Each named turn below is shown by a few rows before and after it. Which turns, in which order, take the first row of each later pair to the second? The first pair is answered.
W:
[ 2.91 -0.89 -2.62 -2.70  0.12  0.56  1.83 -1.50 -4.03  3.78 -1.21  0.22] => [ 2.44 -0.11  0.07 -1.65  0.22  0.53 -0.40  0.70 -4.42  5.49 -1.40  0.20]
[ 3.93 -0.48  1.92 -2.44  0.41  0.88 -1.46  2.37  3.98  0.01  1.88 -5.48] => [ 2.35 -0.23  2.36 -2.80 -0.42  1.80 -2.05  2.87  3.27 -1.70  0.51 -5.86]
[ 0.54 -0.94  2.60  0.24 -2.15 -0.73 -1.74  3.28 -1.69 -0.50  4.14  1.14] => [-1.17 -1.26  1.18 -1.01 -3.24  0.37 -0.80  2.28 -2.25 -3.80  2.57  0.32]
T:
[ 1.19 -0.27 -0.18 -4.29  0.18 -6.09  0.04 -4.29  4.99 -1.26  2.10  4.48] => [-2.25  0.66  1.08  0.06 -0.88 -6.28 -0.07 -2.99  5.22 -3.78  0.64  5.39]
[-4.08  0.70  1.54  1.69 -0.31  0.38 -1.11  0.69 -2.69  0.38 -2.66  2.09] => [-0.80 -0.99 -3.21 -1.28  0.10  2.77  2.24 -2.22 -2.85 -0.79 -1.83 -0.35]
[ 0.52  0.64 -0.42 -0.87 -1.56  0.98  1.60 -0.62 -0.06 -1.86  0.10  0.10] => [ 1.14  1.05  1.35 -2.12 -1.05 -0.15  0.03  0.16 -0.12  0.46  0.70  0.93]
[-1.58 -0.26  1.02 -6.45 -0.84 -0.87 -1.96 -1.85  0.55 -2.95 -0.91  0.97] => [-3.39  0.29  1.98 -4.20 -1.27 -1.15 -2.23 -0.99  0.70 -4.08 -1.86  1.50]
U:
[-2.37  0.34  0.85  4.88 -1.24  1.91 -1.18  2.24  0.19 -2.67 -0.69 -1.05] => [-3.39  0.09 -0.34  0.26 -1.93  2.03 -0.97  0.37 -0.94 -5.13 -1.95 -1.01]
[-0.92  1.43  0.74 -0.11 -0.15  0.34 -2.41  1.89 -0.63  0.10 -0.55 -1.23] => [-0.63  0.99 -0.32 -2.27 -0.27  0.50 -1.83  0.76 -0.69 -0.67 -0.54 -1.48]
[-3.41  1.38  2.01  1.05 -1.45 -3.39 -0.32  0.52  1.31 -2.91 -0.81  2.85] => [-1.90  0.36 -0.39 -2.78 -1.18 -3.18  0.92 -1.59  1.63 -4.12 -0.36  2.18]
[ 0.15  0.32  1.86  2.49  1.05  0.16 -0.91  1.60 -0.20 -0.54  2.08 -0.78] => [-1.82  0.74  2.34  0.41  0.28  0.14 -1.38  1.34 -1.38 -2.11  0.55 -0.16]

Between the rows of a pair lie two turns.
[ 0.31  0.35  2.02 -0.41 -0.54  0.24 -2.56  2.34  2.37 -0.33  1.12 -0.39] => [ 0.34 -0.21  0.28 -3.15 -0.98  0.97 -1.64  0.77  1.81 -1.99  0.52 -1.26]
W T
[ 2.92 -0.97 -2.43  3.65 -0.14  4.52 -0.38  2.39 -1.02 -2.86  0.01 -6.61] => [ 5.13 -1.00 -1.94  4.54  1.14  3.09 -0.48  2.52 -0.12  0.36  1.85 -5.89]
W W
[ 0.85 -0.73 -0.25  2.82  0.88 -0.96  0.45  1.59  0.87  1.03  1.96 -0.03] => [-2.63 -0.14  0.13 -1.70 -0.56 -0.97 -0.58  0.53 -1.59 -1.98 -0.89  0.88]
U U
[-0.62  0.75  0.20  4.99 -0.69 -0.74  1.64  1.71  2.71 -1.66  0.59  0.50] => [ 1.25  0.96  2.52  1.65  0.38 -2.46 -0.89  2.51  2.41  2.72  1.89  1.46]
T T
[-1.86  1.41  1.33 -2.85 -0.40 -1.53 -0.46  1.25  0.52 -2.00 -0.48  1.01] => [-1.30  1.48  1.49 -1.77 -0.24 -2.32 -0.36  1.39  1.78 -1.70  0.43  1.28]
U T
[-0.70  1.58  1.09 -1.64 -2.30  1.32 -2.32  2.81  4.61 -4.77  0.94 -2.28] => [ 3.39  0.88 -0.38 -1.27 -0.24 -1.03 -0.60  1.13  6.47 -0.99  4.02 -1.16]
W W
[-0.80  0.51  0.54 -1.29 -0.80 -3.04 -1.22 -0.40 -0.25  2.35  0.16  3.48] => [-1.50  0.57  1.12 -2.20 -1.15 -2.38 -1.90  0.02 -0.61  1.62 -0.49  2.95]
U W
[-2.29 -1.91  2.43 -0.55 -1.92 -1.42 -0.78 -3.05  1.17 -0.33  0.16 -0.39] => [-1.68 -2.18  1.59 -0.55 -1.70 -1.59  0.14 -3.69  1.50 -0.51  0.52 -0.44]
W T
[-3.70 -0.36  0.51 -4.62  1.15  0.88  0.18 -2.79 -1.77 -0.45 -0.01  0.01] => [ 0.70 -0.83  0.48  1.99  2.98  1.00  1.18 -1.02  1.19  3.83  3.73 -0.93]
U U
[ 1.11 -1.69 -1.58 -4.16  0.36 -3.41  3.09 -1.01  0.58  0.05  1.32  2.01] => [-0.57 -0.37  2.12  2.78  0.26 -3.74  1.20  2.82  0.50  2.52  1.20  2.94]
U U
[-1.06  3.37  1.48  1.35 -0.90  1.82  2.06  0.14 -1.82 -0.27 -2.97 -3.18] => [ 2.57  2.51 -0.06  1.75  0.98 -0.33  3.75 -1.50 -0.18  2.82 -0.17 -2.18]
W W
[ 0.92 -0.87  3.24  0.68  1.58  0.89 -1.50  4.25  0.97 -0.22  0.02 -0.81] => [ 1.77 -2.19 -1.71 -1.17  1.68  0.72  2.51  0.16  1.70 -3.42  0.33 -0.98]
W W
[ 1.93 -2.04 -1.96  0.20  1.18 -0.38  0.91 -0.78  3.18 -2.62  2.63 -1.64] => [ 2.89 -1.79 -1.04  1.63  1.72 -0.10  0.43  0.30  2.91 -0.12  3.12 -1.75]
U T
[-0.95  0.41  0.24  0.47  0.54 -0.43  0.90  0.43 -2.55  0.16 -2.46  1.26] => [ 1.35 -0.18 -0.68 -0.77  1.42 -1.14  1.57 -0.44 -1.74  1.77 -0.91  1.32]
U W
[ 2.13  0.76  3.45 -0.74  0.20 -0.78 -3.30  2.07  0.85  2.21  1.57 -0.79] => [ 1.47 -0.20  0.13 -4.20 -1.03  1.52 -1.45 -0.19  0.43 -2.94  0.26 -2.87]
W U
[-0.61  0.63 -0.23 -0.85 -0.84 -1.14 -0.30 -2.98  0.29 -0.73 -1.45  2.53] => [ 0.81  0.49  0.09 -0.07 -0.16 -1.66 -0.28 -2.67  1.00  1.16 -0.32  2.78]
W U
[ 0.23 -2.25  2.50  1.15  0.46 -1.20 -1.44  0.23 -0.71  0.23  1.18  0.06] => [ 0.05 -2.55  1.48 -1.68  0.16 -1.15 -1.05 -1.12 -1.00 -1.10  0.64  0.01]
U U
[-2.14  1.59  4.94  0.52 -0.28 -1.46  0.61  0.35  1.97  2.66  0.66  0.65] => [-2.03  0.51  0.58  2.61 -0.92  1.20  4.38 -1.45  2.11 -1.56  0.19 -1.62]
T U
[ 0.58 -0.50  0.14 -1.75 -1.08 -0.77 -2.46 -1.10  4.30 -1.54  2.40 -0.83] => [ 0.12 -0.01  1.56 -0.51 -1.14 -0.87 -3.49  0.12  4.24 -0.58  2.34 -0.72]
W U
[-1.45 -1.15  0.46  1.86 -0.81  0.66 -0.17  1.17 -0.90 -1.84 -0.30 -0.84] => [-0.36 -1.64 -0.96  2.42 -0.26 -0.06  1.36  0.07 -0.22 -1.55  0.72 -0.62]
W U
[ 0.07 -0.97 -1.33  1.15  2.96 -0.20  2.09 -1.54 -3.44  2.23 -3.77  0.43] => [-0.32 -0.74 -0.56  2.31  2.88 -0.23  1.68 -0.80 -3.43  2.55 -3.93  0.50]
W T
